runs of hidden systems:
N, run 1 (9 x 20):
[[ -4   8  -4   1  20 -16   0  -8 -13   3  -5  21  -6 -18  -5   4  -8   7
   23   0]
 [  3  14   5  -6  -6 -11  10  19   2  14  -9   6 -14  -8  14  18  -9 -11
    4   1]
 [ -4  14   0  11  -1 -16   9   5  -8  -2 -13  17   4  -4   5 -24 -17  -4
   16  -9]
 [  5  21   2  -5   8   7   0  -2   3   6  -2   8 -16 -10   9   8  -6 -10
   31  12]
 [  5  35   6  -1  -5  -5  19  14   0   9   2   9   8   8   8  -7  -4  -2
    0 -12]
 [  5  19  -4   7  16  -4   6  -7 -21  -7   2  11   3 -18  -7   2  -9   7
   26   2]
 [  5  19  -2 -10   4 -11  11  11   3  21   7  15 -12  -9   9  21   0   2
    3   0]
 [ -2  12   6   7   1 -25  14   6 -18  -5 -17  12   4  -6   1  -4 -18   1
    6 -13]
 [ -1   4  -9   2   8   0   2   0  -1  11  -4  18 -18 -21   7   4 -12 -12
   27   9]]
U, run 2 (9 x 20):
[[ -5   0  14 -18  -2   2  23 -10  11   7   2   6   9  13  -3   8 -11   3
  -12 -22]
 [-16   5  -3   3  12  15  -3  -4 -17   3 -12   4  -4  -7 -10  17 -18 -20
   10  -8]
 [-13  -6  21  -1  22 -14 -19  11   9  -2 -18  -9   4  14  -4  -5   2  -6
    6   3]
 [  2  -8  -4  19 -18  -1 -16   2  -5  -8 -11 -21  13 -19   7 -14 -11  -1
    6  11]
 [ 11  -2 -15   5  -3  -9 -12   4  -5 -11   9   4 -15   8   5 -11  27   9
   -2  18]
 [ 15  -3  -2  -8 -21   9  21  -3  21   6  21  -2   7   1   8  -8   4  11
   -9   0]
 [ -7  15 -16  -4  -1   9  10 -10 -16  10  11  19  -6   2  -6  15   1   1
  -14 -17]
 [ -7  -2  20 -19  23   6   6  -2  13   6  -1  -1  -1  10  -9  22  -5  -4
    5  -6]
 [-19  -6   3  13   4  -6  -8   9  -8   9 -19  -3  14 -16  -3   1 -24 -13
    4 -10]]
F, run 3 (9 x 20):
[[  5 -11   1  -6 -16  17  24   2  10   4  -2   0  -7  -7   4  12 -22 -19
    2  -5]
 [-11 -10  -5   9   1  15   6  -1  -1 -10  -6  10   3  14  -8 -28 -11 -18
    6 -10]
 [  1   7   7  -5   5  26  -9 -19  12  -2   9 -17  15   6  -5  -7   4   3
   12   5]
 [ -4   4 -19  16  -9  -1 -24   0  -7   7  11  -7  15 -10   1 -15  13  13
  -11   4]
 [  6  -8   2 -10  12 -21  -3  -5  -5  -3  12   3  -2   3  -7  14  19  26
  -12   4]
 [  2 -13 -11  -2  -8  -3   2  17   2  16   3   3 -15 -15   7  25  -1  -6
  -11   5]
 [ -7 -13   3  -6   0  -5  25   5  -1  -2  -6  18  -6  15  -7   0 -14 -11
  -11 -21]
 [ -4  -8   5  -1   6  30   6  -3   5  -4  -5  -9   0  -2  -8   5 -18 -22
   18   1]
 [-13  -1   0   9 -11  12 -12  -6   8   1  -4 -10  20   9   1 -30  -4  -6
   -6 -10]]
A, run 4 (9 x 20):
[[ -9 -19 -11  14   3 -14 -19  -2 -15 -13 -16   7 -11  -3  -3 -13   0  -4
    6   7]
 [  4 -15  10 -10   2  17 -10 -14  21  -8   3 -19  -1   8   0  -3   7   0
    8  14]
 [ -4  12 -17  13 -20  13  -9   1   4  10   7  -2  11  -1   8 -28   2  -5
   -2  -1]
 [  1   6  -5  -9  10  16  15  -7  -6  -4  22   9   2  21 -15   5  12   7
  -14 -13]
 [ -2  10   1   1  -2  -5   0  27   5  24   5  -5   6  -8   6  19  -2  -2
  -16  -4]
 [ -6 -15  -2   4   5 -29   0   2 -20  -8 -10  10   1   0  -8   3  -2  11
  -15  -9]
 [ -6 -29   9  -5   9   3 -11   3  13   0 -11 -12 -11  -6  -1  16  -8 -13
    8  10]
 [ -6  -3   0  11  -8 -11 -19  -3   9  -5 -12  -5   7   5   9 -36   2   0
    7   5]
 [  0  -6  -6   0   1  35   3 -18  -1 -12  12  -7   7   6 -14  -6  -1  -5
    5  -2]]
F, run 5 (9 x 20):
[[  0 -10  -4  14   0   1 -20 -11 -13 -11  -5 -18  12 -25  -4  -1  -8   6
   16  13]
 [  4  -9   3  -5 -16 -14 -14   0  10  -5  -3 -11  -4  17  12 -10  21  10
  -18   6]
 [ 22  -3 -12  -2  -8  -3  22  -1   1  -1  21  12  -7 -17   4   4   0  14
    7  11]
 [-13  -2 -11  -5  12  -1  -5   5   3  11  -2  26 -25  14   0  -1   8 -14
    0  -2]
 [ -2  21   9 -10   4  20  20   2   4  11   9   0  11   7  -5  13 -10  -6
   -3 -16]
 [-18  -3  -4  19  13   1 -16   5 -16   0 -12  -4  16 -12 -12  -8 -15 -10
    8  -5]
 [ -1  -6  20 -10  -6  -5 -12 -12   6  -9 -11 -26  13  11   3   6   4   9
  -11  -2]
 [ 17 -14 -13  15 -21  -6   1   7  -4  -9   6 -11   2 -23   9  -7  -3   8
    1  16]
 [  2 -13  -2 -12   3 -15   3  -9  11  -5   0  19 -21  17   3 -11  16   7
    1   4]]
R, run 6 (9 x 20):
[[ 10   4 -18   6 -12 -17  -5  -1 -10  -8   5  11 -14   2   9 -15  17  12
   -4  10]
 [  9  -1  12 -22  -1  14  20  -3  24   4   9   1 -12  15   5  11   2  -5
    2   1]
 [ -6  20 -10   8  -8  -1  13   3 -17   0   0  17   8   9  -3 -19  -7  -4
   -7 -20]
 [  7  12  14  -4  23   5  -2  -5  -9 -17  -4  -6  -7   5  -8  13   2  -2
   24  13]
 [ -6   9   3   7  -1  -8   5  11   6  22  -2   3  16 -25   6   0 -22  -2
    7  -6]
 [ 13   1  -1   2 -11 -21 -10 -14 -13 -18  -8  -8  -5  -8   9  -2   7  18
    5  12]
 [ 11  -8  -8  -9  -9  13  14   5  24  16  17   6 -11 -10  11   6   0  -3
    4   9]
 [  0  14   1  -5 -15 -14   8  -4  -1  -4  -6  12   0  25   7 -22   8   5
  -13 -15]
 [  9   8  -2  -6   9  29  14 -10  -7 -13  11   0  -8   7 -12  14  -1  -8
   13   4]]
N, run 7 (9 x 20):
[[  2   9   0   8  13  -9 -10  -2 -12  -4  13  -9  25  -5 -11  -3  11  24
   -4   1]
 [ 12 -15 -10  -1   2 -14  -5   6  -7  -1  12   0 -10 -12   0  20  15  17
   -9  13]
 [  2 -23   2  -6 -15 -25  13   0   2  -7  -9   8  -7   6   5  -3  -2   6
  -18 -10]
 [ -7 -23  -6   0 -11  12   0 -16  -2 -10 -17   2 -15  -3   0  -2 -16 -19
    7  -1]
 [-15   3   6  -8  -2  22  -3   1  22  13  -5  -2  -2  18   3  -8  -4 -23
    0  -8]
 [ -5  15   9  10   6  16 -13   1  -1  -4  -1 -22  27   2  -6 -12  -3  -3
    7  -1]
 [  6   9 -10   6  12   5 -16   6   2   7  24  -6   8  -6  -3   0  23  15
    1  17]
 [ 15  -2   6  -6  -2 -24   7   4  -4 -11   8  -5   4   4   1   7  14  25
  -16   2]
 [  7 -25 -17   3 -14  -7  10 -11 -13 -12   1   9 -11 -11  -1   5  -4   7
   -8   1]]
C, run 8 (9 x 20):
[[-11 -21  -4  11  14   7   3  20   1  -1  -6  10  -7   2 -11  -8 -12 -23
   10   1]
 [ -1  18   7  -5  -7  16  -2  -5  13  -4   3  -7   9  28   4 -24  11  -3
   -5  -5]
 [  3   6 -20  12  12  11  -6  13  -5  11  24   5   0 -12  -6   2  11   2
    5  12]
 [ -5 -14  -1 -10 -16 -14  -5   3  17  13   2  -1  -2  12  10  -2  14   8
  -29  -7]
 [  8  -7 -11  -3  -9  17   3 -25 -13  -7  12  -9   4 -19  -6  19  -4  11
   -1   3]
 [-12 -33   2  -1  13 -15  -4   3  -4 -10 -14   7 -13   9  -9   5  -2  -7
   -6  -3]
 [  2   0  13  -8  -3  25  14 -15  13  -9   0 -11  13   9  -5 -10 -13  -7
   12  -6]
 [-10   2 -11  18  18   8 -19  20 -12  -3   0   0  -1   5 -10  -8   6 -16
    7   8]
 [  6   3   6  -9  -5  -1   2   4  31  10  16   0   6  15   9 -23  16   9
   -4   4]]
R, run 9 (9 x 20):
[[  2  -6   2 -10  15 -21  -1   9   4  -1   8  13 -13  20  -3   2  24  13
  -11   2]
 [ -7 -12   4 -12  -5  12  22  -8  -1   1  -5   7  -3   6  -7  19 -18 -12
  -12 -20]
 [ -1   0  -5  19   7  -6   0  22 -20 -17 -11   6  -6   9  -7 -15  -4 -16
    6   3]
 [ -3 -10  18  -5   9   9  -4  -8  18  -2 -12 -13   7  -7   0  -3 -16  -9
   25   8]
 [ -6  10 -16  17 -21   1 -19   0  -7  11  -4 -10  12 -18  11 -14  -5   1
   -4   1]
 [ 12  -3   4  -8   3  -2 -13  -6  13  -4  14 -14   1   7   4   2  26  18
    0  18]
 [-11   0 -11 -11  -7   4   8  -5  10  26  14  15   2   1   0   6   2   5
  -21 -18]
 [  3   4   0  -1   6  -9   3   6 -23 -20  -4   4 -10  24  -9   9  13   1
  -17  -6]
 [ -6 -16   6  -2  20  11  17   8   5   2   2   7  -1  -4 -14   9 -20 -15
   13  -4]]
X, run 10 (9 x 20):
[[  7 -20  -7  12  -8   1  18   1 -14 -10   2  -3  10 -25  -8   6 -22   1
    2  -2]
 [ -9  -4   4 -14  12  -7  -5   2   8   7 -12  15 -29  14   6  12   6 -13
    5   2]
 [ 14  -3  19  -3  -8   4  26   5  14 -10   5 -13  18   6   0 -10 -11   3
    3  -3]
 [-17  17  -7   7   5   4  -8  -2 -15   0 -15  16  -8  11  -3 -15  -4 -16
    8  -9]
 [ 12  15  12  -9   3  -7 -12 -12  10  -3   7 -15  11   1   6  -2  16  22
    8  13]
 [ -3   1 -18  22 -15  -7   0  10 -20   4  -4   4   6 -24   3  -6 -14  -3
   -4  -3]
 [  1 -10   1 -17  11 -13  -8 -17   2  -1   1   8 -20   2   0  19  14  14
    0   6]
 [ 14  -8   2   5 -14   8  26  17  10   1   5  -4   5 -16   5   1 -21 -10
    8   3]
 [-14   4   6 -11  11  -9   5  -3  -6  -1 -13  20 -12  26  -6   0   2  -7
   -9 -19]]
C, run 11 (9 x 20):
[[  5   8  10   3  -9 -16   2  11   3 -10   1  -9  15  22   3 -20  12  12
  -17  -5]
 [  0   9 -19   3   1   9  -2 -12   1  18  14  13  -3 -27   3   0  -5   5
   17   5]
 [  3  -7   3  -7 -12 -14   0  14  -3  -6 -11  -4 -17  18   9  15   9  -6
  -24  -1]
 [  3   4   1  -2   3   3  14 -21  -7  -4  12   1  22 -14 -11  -2 -12  18
    7 -10]
 [-19  -9   0  -1  11  -2 -17   6  -1   7 -19   5 -21   3   1  13  -4 -22
    4   2]
 [ 14  10  21  -5  -2   3  13   3   9 -16   4 -18  19  15   0  -8   1   8
    2   1]
 [-14   1 -18  18   8   0 -17   5  -8  15  -1   9   4 -21  -2 -12  -7  -6
   12   3]
 [ 13   6   9 -14 -15  -7   2   2  18  -4  -1  -5 -15  21  19  -3  16   1
   -6   9]
 [  6   1 -16  14  -4   4  16   3 -19  -1  15   3  16 -22 -10   3 -13  10
   -3  -7]]
U, run 12 (9 x 20):
[[ 14  19   9  -8  10   0   6  -5  -1 -18   1   6 -15  18   2  -6  12   0
   22  12]
 [  3  27   5   4  -6   3  11  11  12  13   6   0  19  -4   8 -21 -10  -2
   10  -5]
 [  3  33   0   0   8  -8  -6 -12 -26  -6   1   2   4  -2  -4  10   7  15
    6  -1]
 [ 14   7  12  -3  17  -7  10  14  14   7  10   0   3 -13   3   7  -3   6
   23  15]
 [  1  11   1   7  -5 -30  11   2 -14   1  -9  13   9 -14   5  -7 -14  13
    1 -11]
 [ 19   9   7  -6   5  -1  14  -9  -7 -21  -5   4 -17   0   4   6  -4  -2
   26  13]
 [  0  18   6   4   1  -7  15  18  12   6  -1  14   6   9   7 -28  -7  -8
   13  -5]
 [  5  33   7  -1  -5   1  -1 -20 -17 -13  -6  -5  10   3   2  -3  -2   8
   10  -5]
 [  9  22   2   4  20   3  -2  16   5   7  12   2   0  -6   1   2   6  -1
   24  16]]
A, run 13 (9 x 20):
[[ -8   2 -10   3  -4 -17 -17 -18   3  14   3   5  11 -18   5 -13   3  21
    1  -1]
 [ -2  -9  -1 -11 -14  20  10 -12  -2 -10  -7  -1 -17  19  -1  10  -3 -16
  -12  -9]
 [  4   0   5   3   8  -9  11  24  24  13  12   7   9   1   4 -22  -1   1
    7   4]
 [-18  12   2  -1   5   1  -8 -20 -20   1 -10  -1  16  -3 -11   9 -11   4
   -6 -20]
 [ 10  -3   5   3   4   4   5  29  -4 -12  -3  -5 -16  13   1  12   5 -19
    1  12]
 [  2  -4   0   6   7 -20 -12  -6   3   5   7  -4  17 -21   0 -10   3  26
    9   9]
 [ -7  -4 -13  -4 -16  18 -11 -19 -13  -4 -11  -3 -17   4   3  14   0 -13
   -7  -3]
 [ 15  -7   4  -4  -2  -5  15  17  26  -1  15   5  -4  14   7 -22  12   3
    2  10]
 [-16   8  -5  -1  -2   6  -4 -20  -2  18   2   2  21 -15  -5  -1 -14   8
   -3 -18]]
X, run 14 (9 x 20):
[[ -1  -5 -10   0 -11  35   0  -6  15   3   5  -2 -10   4   4 -12  -2 -22
   11   6]
 [ -1  17  -1  -7  -7   2   4   7   8   8  15   4   7  25   3 -10  20   7
  -23 -12]
 [ -7   3 -14  11  10  23  -6 -12 -15   2  16  -2  17 -13 -17  -1  -3   5
    4  -4]
 [ -9   6  -3   1   6  -4 -26  15   2  22   1 -10  -4  -5   6  20  12  -1
  -11   7]
 [  1 -34   0   7   1  -4   5   7  -5 -10   4 -12  14  -7 -14   5  -4   8
  -18  -1]
 [-15 -24  -7  -1   0  15 -11   1  10   4 -10   2 -20   6   1   1  -3 -25
    1   4]
 [  8  -4  10 -10 -13   8  12   4  22  -4  11 -10   6  24   5 -12  11   2
  -16  -2]
 [-11   6 -17  12  -2  24   0  -5  -8   0   8   9  10   7 -10 -21  -4 -11
    1 -11]
 [ -5  20  -1  -8   7   6 -24  -7   6  16  12  -9   3   7   3  10  23  11
   -7   5]]

runs to name:
run 15 (2 x 20):
[[ -2   7  10 -18  -7  -9   5 -15   7  -6 -12  10 -14  29   7  -9   8   0
   -4  -9]
 [  5  15  -3   5  11  19  17   8 -13   2  14   1   9 -10 -12  16 -11  -5
    9  -3]]
  C
run 16 (2 x 20):
[[ -2 -13 -12  17 -11   2 -11 -11  -6  -2   1 -12  18 -28  -1 -11 -13   8
    6   5]
 [ -4   3 -10  -8   4  17 -11 -12  -2  -4   4   8 -24  23  -2  -1  19  -9
   -1   4]]
  A
run 17 (2 x 20):
[[ -4  16  -5  13  -4   7 -12   2 -11 -14  -8  -2   0  18   1 -26   7 -12
    5   2]
 [  2  10  -7   1  -5  -8 -19 -16   8   7  12  -2   9  -6   7 -19  17  23
    4   8]]
  X
run 18 (2 x 20):
[[ 17 -16   3  -1  -1  -6  29  21  11  -5  14   5   2   1  -1  -4  -3   3
   -3   3]
 [-20   9 -15   3 -16   9 -10 -19 -11   8  -6   5   8   1   0 -10  -6  -4
  -13 -20]]
  C
run 19 (2 x 20):
[[ -3   0 -17   1  -6  14  15   5  -9  12  19   7   6  -3  -9  14  -2   2
  -22 -15]
 [-15  -7   1 -15  12  -5 -17 -19  -4   5  -1   2  -6  11  -8  18  15  10
  -16  -8]]
  C
run 20 (2 x 20):
[[ -6  -8  15  -8   3   7  14   2  15  14   1  -8  19 -10  -4  12 -22  -5
   -1 -13]
 [-19  13 -11  13   0  -6 -32  -2 -15  13 -10  -4   8  -9   2  -5   4   0
   -5  -3]]
  N
run 21 (2 x 20):
[[ 18  -4  -3 -10 -22 -13  11  -2   5  -3  -1   6 -23  -1  18   8   5   6
   -2  10]
 [  4  -1  -5   3 -10  -5  25  -7 -22 -10  -2   9   8  -6  -8   5 -18   5
  -10 -18]]
  C
run 22 (2 x 20):
[[ -3 -24  -2  -4   6  20  19   7   9  -2   8   5  -6  10 -12   5 -10 -16
   -5  -7]
 [-16 -17  -6   2  -1  29  -1  -9  10   7   3  -3  13   0 -10  -9 -13 -14
    0 -11]]
  F
run 23 (2 x 20):
[[ -4 -26   5  -1  -3 -22  -6  15   9  10  -8  -7   0 -12   5  13  -3   4
  -15   2]
 [  3 -33 -11   7 -13  -4   8  -7 -12 -20  -6   2  -6  -6  -6  -2  -8  -2
   -7   0]]
  U
run 24 (2 x 20):
[[-10 -16  -1   8  26  -1 -14   9  -2   4  12  -5  17  -4 -20   0   6   9
   -3   1]
 [ -4 -17  -2  -3 -14 -17 -16 -13   7  10 -11  -8  -3 -25  12  10  -6   9
   -3   5]]
  U
run 25 (2 x 20):
[[ 18  14  13 -17  -2  11  10 -14  17  -4   9 -10  -2   4   7   8   5   8
   14  11]
 [  3  20 -14   5 -14   7  11  -2 -21  -5  11   4  10   8  -4  -1   5   6
  -20 -15]]
  N
run 26 (2 x 20):
[[-15  -1   0  10 -10 -10 -24  -6   3   5 -22  -4   3  -8  11 -22  -9  -7
   10   0]
 [  8   8   3   5   4  11  -8  18  12  -5   0  -6 -14  12   9 -11   9 -18
   17  20]]
  N
run 27 (2 x 20):
[[ -6 -25  -5  -3 -15  17   5  -8  10   8  10 -11  14  -8  -4   6  -8   1
  -20  -9]
 [-11  -8 -14   9   6  -7 -19   8 -11  -5   0   8 -12  18  -4 -12  21  -2
  -14   2]]
  R
run 28 (2 x 20):
[[  2  -5 -13   3 -18  10  17  16  17  15  13  10  -1   3   7 -16  -3 -10
  -10  -5]
 [  0  15 -17  -2 -11   9  -7 -14 -17  -2  12   2  -4  11  -2   4  20   9
  -20  -6]]
  C
run 29 (2 x 20):
[[ -2  10   9  -3   6  -6 -23  10   8   5 -15  -9 -16   3  14   8   8 -12
   12  16]
 [  9 -15   6   6 -14 -19  14   4   2 -14  -1  -5  18  -1   1 -19  -5  15
  -11  -4]]
  X
run 30 (2 x 20):
[[  2  -6  17  -1  13 -16  -5  -9  -9 -26 -17  -6   0  10  -6  -7   0   7
   13   5]
 [  8   4  -5  12 -14   4  -3  11  12   3  -3  -4  -2 -13  16 -21  -7 -12
   22  17]]
  U
run 31 (2 x 20):
[[  3  11  14  -1   7 -24  18   9  -4   4  -3   6  15 -11  -1   6 -16  11
    2 -12]
 [ -4   7 -16  10  -2 -13  -8  -2 -19   8  -9  13 -14 -25   7   7  -7  -1
   12   6]]
  N
run 32 (2 x 20):
[[ -2  20 -22   8 -15   6 -10  -9  -4  15   5   8  -3 -17  11 -12   1   1
    8   4]
 [ 17  19  15 -13   0  -7   2   4  11  -4   8 -12   0  16   9   6  20  14
   -1  10]]
  R
run 33 (2 x 20):
[[-11  24   9   6  21   3  -5   3  -8  -4   0   1  17  16 -13 -14   2   0
    6 -10]
 [ -8  14   3  10   4  -6 -32  -4  -4   5  -9 -19  17 -14   4  -5   3   6
   10   9]]
  X
run 34 (2 x 20):
[[  6  10  -9   8 -27   1  -8   8  -6  -6 -13  -8 -13   3  19  -7   3 -13
   -4   8]
 [ 17   9  -6   0   1 -15  22  -4 -10 -11  17  18   1  -1  -2 -11   6  20
    5   1]]
  C
run 35 (2 x 20):
[[-10   9   6   4  30   7 -19   7  -2  -2   6  -5   9  17 -14  -5  16  -2
    5   3]
 [-18  -1   6  -2  11   2 -13  -5  -4  17  -5 -12  19 -14 -10  20 -12   3
   -6 -12]]
  R
run 36 (2 x 20):
[[  7 -10  -2  11  21  -1  -4   5  -4 -18   7   3   1   1 -12 -20   7   3
   21  15]
 [ -6  -6  -5   0 -14  12   7  11  25  14   2   7  -1   9  10 -25  -5 -17
   -2  -4]]
  C
